Each named turn below is shown by a few rows before and after it. Which turns, in which order, take the first row of each later pair to the second? The first pair is answered.
turn L:
[  8 -10  14   9   8  10   6  -6   2  -3   1   3   0  15  -6   1  -6   0
  -8   2  12   1   2  -1  11   9   2] -> [ 2 -9 14 10  8  9  4 -7  6 -5 -5  8  1 11  0 -5 -7 -2 -1  1 11  0  0 -2
 13  5  5]
[  7  15   3  -8   5  -3  -2  -9  15  -4  -7 -27 -10   9  -7  -8   3  15
   7 -13  -7  -3  24   6  -7 -11  10] -> [ 14  11   4  -3   6  -1   1  -7  13   0   1 -30  -9  14 -17  -5   3  15
   1 -10  -6  -4  23   6  -9  -8   7]
[  0  -3   3   0  -1   6  10 -15   2   4 -10  -8   6   2   3  -5   1  -5
   0  -6   3   4  -4   8  11  15  -1] -> [ -2  -1   3   0  -1   6  11 -15   3   2 -11  -9   7   2   5  -4   2  -3
   0  -7   2   5  -5   7  10  15   0]
[  8   2   2   3   4  17 -12  -1  -3   9   4   0   6   8  -6   4  -3  -7
  -2   5  -8 -13   5  -9   1   8   8] -> [  6   0   4   4   6  16 -11  -4   0   7   2   5   7   8  -4   2  -6  -9
   2   7 -10 -16   0  -8   5   7  11]
turn R:
[ 5 -1  1 -8  0 -1  5 -5 -2 -2 -2 -3  0  7 10  1 -2  6 -6  2  4  0  5 -1
 -1 -4  1] -> [ 6 -3 -1 -4 -6 -1  5 -3 -5 -1  2 -5  2  8  4  4 -1  5 -6  1  4  4  3 -4
 -2 -3 -6]
[ -1  13   2 -18  17  -6   7  -7  -2   9  -2 -23 -10  -2  11  -1   4   4
  -9  13   9  -9  10  14 -14   4  14] -> [  6  -5  -7  -3   2  -4   4   6 -13   9  14 -28  -2  -2 -11   6   7   3
 -15   9   8   0   5   6 -25   5  -8]
[ -7  -3   5   7 -16  -4 -20   6  -2 -10 -14   8  -2 -17   5   4   3   0
  12 -19  -9   8 -12  -6  10   1  -6] -> [ -3   9  17  -7   7   0 -10  -6   6   4 -16   6  -9  -4  14   0   3   1
   0  -4  -4  -6   1   6  23  10  21]
turn T:
[ -1   7  20  -7   7 -10  -9  -9  10   3 -14  15  -4  -8  14 -15 -16  -6
  12   3  -9   4  -6   7   1  -4  24] -> [  7 -14   3  14 -16  -9 -14  12  -6  -4   4  10   4 -10 -13  -4 -12 -10
  10  -8 -12  17 -16  -7 -15  -5 -11]
[  0 -11   1  -1  -8   0   3  14  -6   6   9  -7  -6  -4 -12   2   3  -7
 -10   2  -1  -5   2   5   5  -5   0] -> [ -9   3   7 -12   0  -2   2   7   2   3  -3  -4 -11  -5   1  -2   0  -5
  -4   4  -1  -8   6   9   9  -8  14]
[-14  15 -14  -7  -2  -7  -2  -3  -2  -9 -14  -9  -7 -18  15   5  -2  -2
  15  -4  -6   4  -4   0  -7  -8  -3] -> [  9 -11 -12   7  -4   3   9   5 -14   5  17 -17   1  -1 -13  15  -2  -7
 -11   7  -4  -1  -2  -7  -8   8 -13]
turn B:
[ -2  -3  -5   3 -13  -4  16  14 -13 -18  11 -10  -4   4 -13  -4  -3  -5
 -19   1   8   7  19  -7 -13  12  -1] -> [ -3  -3   9  -4  -1  -2  22   2  -4 -14   5   1  -5   9  -2 -11  -9  -9
 -18   8  10  -5  19  -4   4  12  18]
[-9 22  0 -9  5 -5 -7 -5  8  7 -4 -3 -3 -3 14  1  3  4  4  1 -2  0  9  7
 -3 -2  7] -> [-12  10   4  -2   1  -7  -8  -4   7   0  -6  10   1  -8  15  -3  -1  -1
  14  -3  -3   0  -6   0   5  -7   5]
[ -1  -7 -15   1  -8  -6  -8  10  -1  -9   5  -9  -8  -4   1   2  -2   5
  -1  -2 -14  12  -8   4   6  -4 -26] -> [  3   8  -9 -11   9  -5  -1   2   7   4   3 -16 -16   6   7   0  -3   9
 -13  10  -8   4   7  13  11   4  -6]
[-10   5   2  -2   3   1  -2  -3   3 -12  -9   2  -6 -10  13  -9  -3   2
  12  -5  -3  -1  -7   5   7 -13  10] -> [ -7   8  -8   3  -3   1  -5   6  -2 -11  -5  -7  -3 -12   7  -2   3   5
  10 -10  -2   7  -3   4  -5 -13  -3]

Between the rows of a pair lie 2 to 3 turns.
[-12   1  -5   0  -7 -13  -2   0   5  -5  -3   8   2  -4   3  -4  -5  -8
  15  -4  -3  -2  -9   2   1 -12  -5] -> [ -2 -13   0   5  -4  -9   5  -3   2   2   8  12   6   5  -8  -3  -9 -11
   4   3  -2  -8 -12  -2   8  -4  -2]  T, L
[ 11 -11  13  10   0   4  10  -5  -2   4  -3  17  -1   7  -2  -2  -4   2
  -3   2   4 -10  -6   3  14   8   8] -> [  1  10  -8   9 -14   0  -4   7  -8  -5 -11  -3  -5  -6  -2   2   7  10
   6 -11   1  10   1   4 -11   0 -10]  T, B
[  7 -15   9 -14   4   6  13  -1  12   7  10  12  12   2   2  -8  -3  -7
  -3   6  -1 -18  -4  -2  14   0   1] -> [ -8  -1   3 -20  -2  -2   3   0  15  -3  -5  14  10 -11  16 -11  -1  -2
  15  -3  -4 -11  -5  -1  10  -9  -3]  L, R, T
[-12  -4  -7  12 -11  -8  -5   9 -19 -10  -4   5   9 -18  -7   7  -6   0
   9  -2  -2   6  -9 -12   6  -1  -7] -> [  3  -1  -4   8   0  -1   6   5 -19   6  11  -9   5   0 -19  13  -5   1
 -16  11   3  -1   6  -8   3  15   2]  T, B, B
[  6 -20   2   0  -7   1   2  11  -3  11  11   4  12   3  -9  13   6  -4
  -1  -7   2   6   1  -3  -7   9 -14] -> [  1 -14  -1  -1 -10  -1  -2  14  -3   6   5   2  12  -2  -5  12   8  -4
   7 -13   1  10   1  -4 -11   2 -17]  B, R
[ -3   5 -23  -3  -7  10  -5  11 -12 -11 -17   1  -6  -5   2   0  19  13
  15 -10  -6  -5  -2  -3  -1 -12  -7] -> [  9   5  -8 -11  16  17   9  -3  -6   4 -12   1 -10  11   4  -1  14  11
  -3   6  -1 -19   9   4  13   0  14]  B, T, B
[-15  -3   5   2 -12  -5  -8   2   2 -13  -8  12   2 -10   6   1  -4   0
  16  -7  -2   0 -13  -4   4 -16  -5] -> [ -2 -20  12   6  -6   2   3   0   0  -5   5  17   7   2  -5   2  -9  -5
   3   3  -1  -9 -14  -7  12  -6   1]  T, L
[ -3  14  -1 -12   5   2 -14   0   8 -16 -12   7  -4  -1  17   0   5  10
  18 -14   3   7  -4  10   0  -6   3] -> [ 20   1   3  -8  13  13   3  -1   2   2  12  -5  -2  20  -5   9   5   8
 -12   4   8  -2   8  10   1  14   5]  T, B
[ -7 -18 -10  18  -2  -1   3   1  -5 -18  -5  20  10  -5  -3 -12 -14   3
  10 -20   5  -6 -12  -3  -3  -9  -6] -> [  6 -22 -16  21  -1   4   9   7 -12  -8   9   4   8   5 -19  -3 -11   5
  -8 -13   5  -4  -2  -1 -13   3 -13]  T, B
[ 13 -16 -11  14  -7  12  10  10   3  10  14  -9   1   6 -23  -2  12   6
 -13   5   6  -4  -8   0  -5   1 -10] -> [ -1  17  -3  -9  11   7   9  -6  18  12 -11  -8 -13   2   9 -11  11  11
  -4   7   7  -9   3  13   1  -4  20]  T, L
[ -5  26  -5 -20  23   6  -2 -21   8  21 -10  -5 -23   4  24  -6 -10  12
   3  20  11   9   4  27  10   8  21] -> [-20  19 -13 -10   4  -2 -18 -13   6   1 -20  12 -16 -17  30 -12 -10   8
  33   1   4  22 -18  16   9  -9   2]  T, R, B
[  8  -7  10 -10   5   1  12  -7  -1  12  17 -14  -3  13  -7  -4  -1   7
 -19   8  10   1   7   7 -10   4  13] -> [  1   8   6 -17   8  -4   9  -8   1  10   8 -18  -9   6   2  -8   2  10
 -13   4   8   4  12  12 -14   1  17]  T, R
[ -5   6  11  -5   8  -3  -3  -9   8  -6 -15  11  -4  -3  14  -9  -1  -4
   9   3  -3  -5  -1  -2  12  -2  17] -> [  1  -8  13   0   7   0   1  -9   7  -6 -11  17  -1   1   9  -9  -4  -9
   7   6  -3  -8  -6  -7  15   1  14]  R, B, T
[ -2   3  -8 -13   0  -4 -11 -12   1  16  -8   4  -3  18  11   3   6  12
  -9  14   7  -3   2   3   2  21  14] -> [  2 -20 -15   2 -18  -2 -15   1  -7   8   2   9   7  13  -4   6   7   6
  -4   6   4   4 -11  -9  -2  16  -9]  R, B, R
[ 6 -8  6  0  7 10  4 -1  1  4  4 10  0  5  2 -1 -8  0 -7  5  9 -9  0  4
  9  8  4] -> [  8 -11  -2   5  -3  10   2   6  -3   1  10   6   3   3  -5   5  -4   1
  -8   1   8  -2  -1   0   0   8  -9]  L, R, B
[  0  -6  12   9   3  10   7 -12 -10   4   3  17  -2  20   2  -3 -19 -15
   2  18   2 -18  -7  -3  16  15  -6] -> [ -3  27  -7  -1   3   9   4  -6 -14   9   0 -17 -15  18   1   6  -6  -2
  -6  16   2  -4  17   9 -10  17 -11]  L, B, B
[  4   7  -1  -5   8   8   3   1   2  10   5 -19  -5  16  -7   3   3   7
 -13   9   1  -1  16   7  -7   5   6] -> [-12 -11   5   7  -5   3  -8   3   4 -12  -6  14   4   0   4  -6  -4  -1
  17  -6  -4  -1 -14  -5   8 -11  -1]  B, T
[  0  17  -1  -2   7   3   9   4  -8  -1   2 -12   3   3   5   6   3   9
  -7   8   3  -2  13   7  -6   5   9] -> [-8 15  6 -4 10  1  6 -1 -4 -5 -7  4  1  0 15 -2 -1  6  4  7  2 -6  4  3
  5 -3 19]  T, B
[-15   0   0   5   8  -3   2   1  23 -13 -13  13  -5   1  16   2  -6 -22
  19  10   0  -4 -18   4  24   1  27] -> [  1 -18   2  12  10   5  12   3  14  -2   7   7  -1  16  -3   8  -7 -26
   1  21   2  -8 -15   1  25  14  23]  T, T
[ 20  -4  11  -8  21  10  16  -7   2  19   9 -10  -1  22 -11   0   0   2
 -25  16   6 -19  16   4   8  19  19] -> [-18   4   9 -11   5  -5  -8  -8  11 -14 -26  20   1 -12  23 -18  -5   2
  30 -10  -3  -8 -11  -1  17 -14  16]  B, T, L
[  5  17  -5  -8  18   5   8  -1  -6  15   9 -25  -9  17  -9  11  13  11
 -21  13   2  -1  22  14 -13  16   2] -> [ -5  28  -8 -14  14   1   0   1  -1   8  -1 -30 -14   8  -1  11  16  14
 -11   8   0   6  24  16 -20  10  -1]  T, R
[ 21  -1   8   1  -5  13   4  -2  -1  12  21 -11  -3  16 -12   6   1  -3
 -10   8  -1 -12   4 -14   4  13  13] -> [ -1   8  14  -4  -6   4  -9  -9   8  -5  -6  12  -6  -1  13  -6  -4  -4
  20  -3  -5 -12 -11 -14  17  -5  23]  B, T
[-13  32   7 -12  10  -3 -21 -33  21  16 -16   3  -7 -12  41   8   0   9
  -2  16   4  -8   2  18   5 -11   9] -> [ 19   2  12   3  11  10  -2 -25   9  33  20  -6   1  14   6  18  -1   3
 -38  33   8 -18   6  12   7   8   2]  T, T
[ -7 -13  -3  18 -17  -5  -6  11  -4 -11   4   8   7  -8  -6   1   1  -5
  10 -11   1  14 -11  -5   0  -6 -14] -> [-5 16 11 -7 15  0  6 -8  9  7 -6 -2 -8  6 11 -5  2  3 -8  8  6  1 14 13
  7  7 22]  B, R, B
[ 12  -9  -4  16 -13   8  -9   6   0  10   7   8   5  -4  -3 -10  -6  -6
 -11 -11   4   5 -17 -15   2   2  -5] -> [  2  -1   4   7  -4   3 -10  -4   9   7  -7  16   1  -8  14 -16  -8  -7
  -3 -10   4   2 -16 -11  12   0   9]  L, R
[ 12 -26   8   9  -3  -2  11   3   2   2  13   7   9  10  -1   0  -8  -2
  -9   5  -1  -5  -9 -13   4   2  -3] -> [ -2 -19  -1  12 -14  -8   0   8   2  -8   5   9   9  -6   5  -1  -4  -2
   7  -7  -5   6 -18 -15  -2  -9 -13]  T, T
[ 10  -8 -10   1  -4   0   5   8  -6   2  14 -11   1   6 -10   6   8   1
 -12   3   4   5  12  -1  -5   9  -3] -> [  0 -12   8  -5   7  -3   4  -6   7  -5   2  16   2   2  10  -7  -4  -5
   5   4   3  -5  -1  -2  16   3  16]  B, B, T
[-14  29  -3  -7  -1  -7  -5   1   3  -6 -16  -6 -13 -16  15  -3  -1   5
   7  -8  -1   9   9   6 -15  -8  -1] -> [ 18  -7   5   7   0   5  14   3  -6  13  17  -5  -2   8 -17   6  -5  -5
 -25  12   2  -5   7  -4  -7  13  -4]  T, R, T
